Named moves (each a turn or a mirror), then the moves between two rows, first move first; the first pair answered
Z (before => after):
[  3   0  18  20 -18   2 -74   7] => [  0  -2   3  17 -28  -9 -72  15]
[ -9   4  25 -14  47  35  52  17] => [-26  -3 -26 -24   6   2  60  39]
[-27 -38   7   6  -9 -11  -4 -15] => [-25 -36  17   7   1  -5  -4 -20]
[  5   2   3 -15 -22 -21  29  24] => [16  7 38 -8  8  3 26  9]
P (before => after):
[ 30  22   5  15 -27 -15  13  -3] => [ 31  18  28  14 -15  -8  15 -10]
[ 23 -14   4  11 -33  -4   9   5] => [ 24 -15  24   9 -15   8  12  -1]
[ 13  11 -27  -6  30  -2   5   2] => [ 14   7 -36   1  -1 -17   6   9]
[ 34  31  -5  37 -16 -11 -16  -9] => [ 33  23  15  38 -20  -8 -12 -12]
U (before => after):
[-22 -25   4  -2 -24  -5  -9   6] => [ -8 -13 -13 -12 -20 -15  24   8]
[  7  10   0 -10  44  14  21  -1] => [ -2   2  13  -2  41  24 -12  -5]
[ 19  24 -13  26 -11  -6 -15   0] => [ 11  17 -12  25 -15  -6 -25   1]
[ 32  15   9  16  11  12 -10  -8] => [  9  -4   5  15  -5   9 -37  -1]
J (before => after):
[-15 -22 -12 -16 -19 -18  -4   9] => [  2 -15  11   4 -28 -18 -17   0]
[ 41  36 -28   6 -24 -21  59   1] => [ 32  29 -31  -2 -26 -26  62   3]
[ 8  1 11 -2 28  5 29 -4] => [ -6 -11   9 -12  18   0  31   1]
X (before => after):
[ 12  20   6  -2   6 -28  19 -16] => [ -6   9  14 -14  32  -7   4 -21]
[ 13  -8  18  -8  19  -5  17 -17] => [ 14 -14  27  -1  13  -3  -1 -19]
[ 10  24   7   9   5   9 -24  -6] => [21 34 -4  7  2 -2  0 -2]

(two moves a pair)
[-16 -31   3 -18 -27  -9  27   0] => [ -1 -26  36   7 -29   2  -3 -14]	X then J
[  4  -6 -54 -10 -17 -15  -1   5] => [ 22  -4 -21  16 -40 -18 -18  -4]	J then J
[ 59  10  40  35 -57 -39  44 -21] => [-11 -39  29 -45   7 -10  93 -15]	X then J
[ 22 -32  42   6  14  18 -24 -10] => [  1 -28 -49 -13 -16 -20  -8  22]	J then Z
[14  4 43  3 11 -4 34 -7] => [-33 -21  11 -28  21   1  22   7]	Z then X
[-48 -16 -27 -23   4  10  10   3] => [-15   5 -23 -19   7   1  53  -4]	P then U
[ -9 -19   5 -15  -3  -4  53   2] => [-15 -28  30 -13   2   5  37  -6]	J then X
[ 20  -1  61  14   5  14 -18 -16] => [-20 -25  47  -6  11  21 -37  -9]	U then P
[ 27  10   8  60 -68   5 -41  -5] => [ -7   9 -71 -25 -11  -1  69  16]	U then X
[ 17  28 -16   6  29   1  -4 -22] => [-19   0 -20   2   4  -2 -43 -14]	U then U
[-11  -4 -18  23  -8 -22 -26  -3] => [-11 -12  -9  17 -24 -30   1   1]	P then U
[-12 -22  45  -2   7   9 -19  -9] => [  1  -8  27  15 -36 -12 -31   1]	Z then J
[-13 -20  38   4  15  14 -15  -8] => [-13 -23  37  13 -11   4 -24  -5]	U then J
[ 34  36  46   1  46  41  -1 -20] => [-45 -14 -27 -17 -47  -3 -56  23]	U then Z
[-3  7 24  5 21 27  1  5] => [12 26  6 12 19 20  2  6]	X then J
[ 40  37  24  13  33  17  46 -13] => [-11   7  12 -20  65  41  26  -8]	X then J
[  6  12 -35   9 -33 -30   9   4] => [ 21  29 -36   9  -2 -21  27  -1]	U then J
[-37 -33  36 -22 -12  -6  13  -7] => [ 17   5  50  25 -23 -11  -5 -18]	X then J
[ 51  48  -9  32  18   5 -16  -1] => [-10  13 -48 -33  43   8  26  16]	X then J
[ 10 -11  39  18 -37 -11  33  -8] => [  2 -15  29  19 -50 -16  24  -6]	U then Z
[ 15 -15  47   2  32  26  43 -19] => [ 34 -11  44  34 -39  -6  16 -15]	U then X
[  7 -20  -1 -16  25  -7  47  -7] => [ 22 -15  41  20  12   3  -7 -21]	U then X
[ 31  14  59 -12 -20   5   5 -17] => [ 12   0  50 -27 -37  -7  24 -10]	Z then P
[ 43  13  38  12  -8  -5  28 -11] => [ 38  15  18   1  -9 -11  47  -5]	U then X
[-22  -7 -44 -20 -20 -15  25  22] => [-46 -30 -17 -20 -12   6 -17  16]	X then P
[ 26  23 -13  14 -21 -10   8   6] => [ 23  11  21  21 -26  -3  -1  -3]	P then U
[  4 -19   6 -24  -6 -16  63   9] => [ -7 -34  57  -7  17  18   7 -10]	Z then X
[ -7 -21  35  -2 -39 -19  33  -5] => [ -2 -17  57   3 -11   2  22 -14]	P then X
[ 15  31  13  21 -18  -9  -4  -9] => [ -3  28 -12 -14  17   2  28  -4]	Z then X
[-21  21  -3  -9  65  42   2   7] => [-15  37 -30   5  55  33 -16  14]	P then Z
[-33  -7 -36 -21  38  12  14  -3] => [-29  -1 -57 -13  17   0   6   2]	Z then P
[ 27  26 -26   9 -30  -8  -5   6] => [  2  14 -46 -18 -12  -4  12  13]	X then P
[-17 -18   0  -3  21  25 -25   5] => [ 21  -1  14  29 -18   7 -27   1]	X then Z
[ 28   9  21   4   0 -28 -14 -26] => [ 21  15   6  -7  33 -15 -18 -24]	J then X
[-37  -8 -13 -12  22  10 -30  28] => [-23  -5  19   0  30  22 -39  16]	P then Z
[-40  -1 -88 -41   8 -18  24  27] => [-29  -2  14   2  70  48 -65 -11]	U then X
[ -3 -18  -9 -29   4   1  68  -9] => [  3 -10   0 -25  28  16  62 -17]	P then Z
[  2  -5 -17 -41 -20  -9  -9  18] => [  3  -9   5 -29 -31  -5 -32  12]	X then J
[ -4 -14   9 -21 -16  -3  30 -13] => [ -8 -17  32 -12  -7  11  -7 -22]	P then X
[  6  12 -46   2 -29 -12 -18  12] => [ 23   0  47  18 -15  12 -14 -16]	P then Z
[ -4   3 -19   7 -46 -18   5   6] => [-15  -7   4 -20  -9  -1  43  -2]	P then X
[ -2  28 -32 -13  -7 -24 -27  16] => [ -2  22 -33 -22  -8 -29  -5  16]	U then J
[-41 -13 -45 -28 -10 -17  -1  14] => [  1   7 -18 -22 -10 -27  59   4]	P then U
[-26  -1  26  12 -44  -4 -37  -8] => [-44  -2  -5 -40  22  12  23  -5]	X then X
[-25 -25 -26 -16  16  26  -6  13] => [-24 -35 -23 -10 -25   6  -3  20]	P then P
[  2  20 -24   1  38  20  -1  -5] => [ 12  29 -41  12  15   6  -6   2]	P then U
[ 17   6   6  -8 -27 -29  24   5] => [ 24   7  37  12 -13  -9 -12  -8]	U then U
[ 23  25  19  35  -5   0 -35   1] => [-2 22  4 -6 55 25 -3  1]	X then X
[-10   7 -34 -12  23  -2 -36  19] => [-16  -1 -28 -19  26   2 -35  17]	Z then U
[ 37  23 -28   2  16 -10   6  -2] => [ 13  11 -43  -5  17  -4 -23   3]	X then P
[ 31  33 -19  23   3   2  -4   5] => [ 19  31 -21  12  29  14  -6   4]	J then U
[ 25  12  46   3 -13   5  40  -1] => [  6  22   7 -19  46  31  28   5]	X then P
[-21 -14  -1 -28   5  -6  51   6] => [ -4 -11  56   6  17  21  -5 -13]	U then X
[ 18  35 -14   4  52  23  -7   1] => [ 18  24 -36  19 -36 -24 -12  16]	P then P
[ -5  18 -56  -4  -5 -16   4  16] => [ -7  15 -16   1  48  23 -25  -1]	U then X
[  4 -10  38  24 -25  -3 -26 -14] => [ 23  17  10  35 -13  -2 -31 -16]	Z then J
[ 34  22 -27  12  39   9  19  -6] => [  3   1 -56  15 -10 -10 -20  10]	U then Z
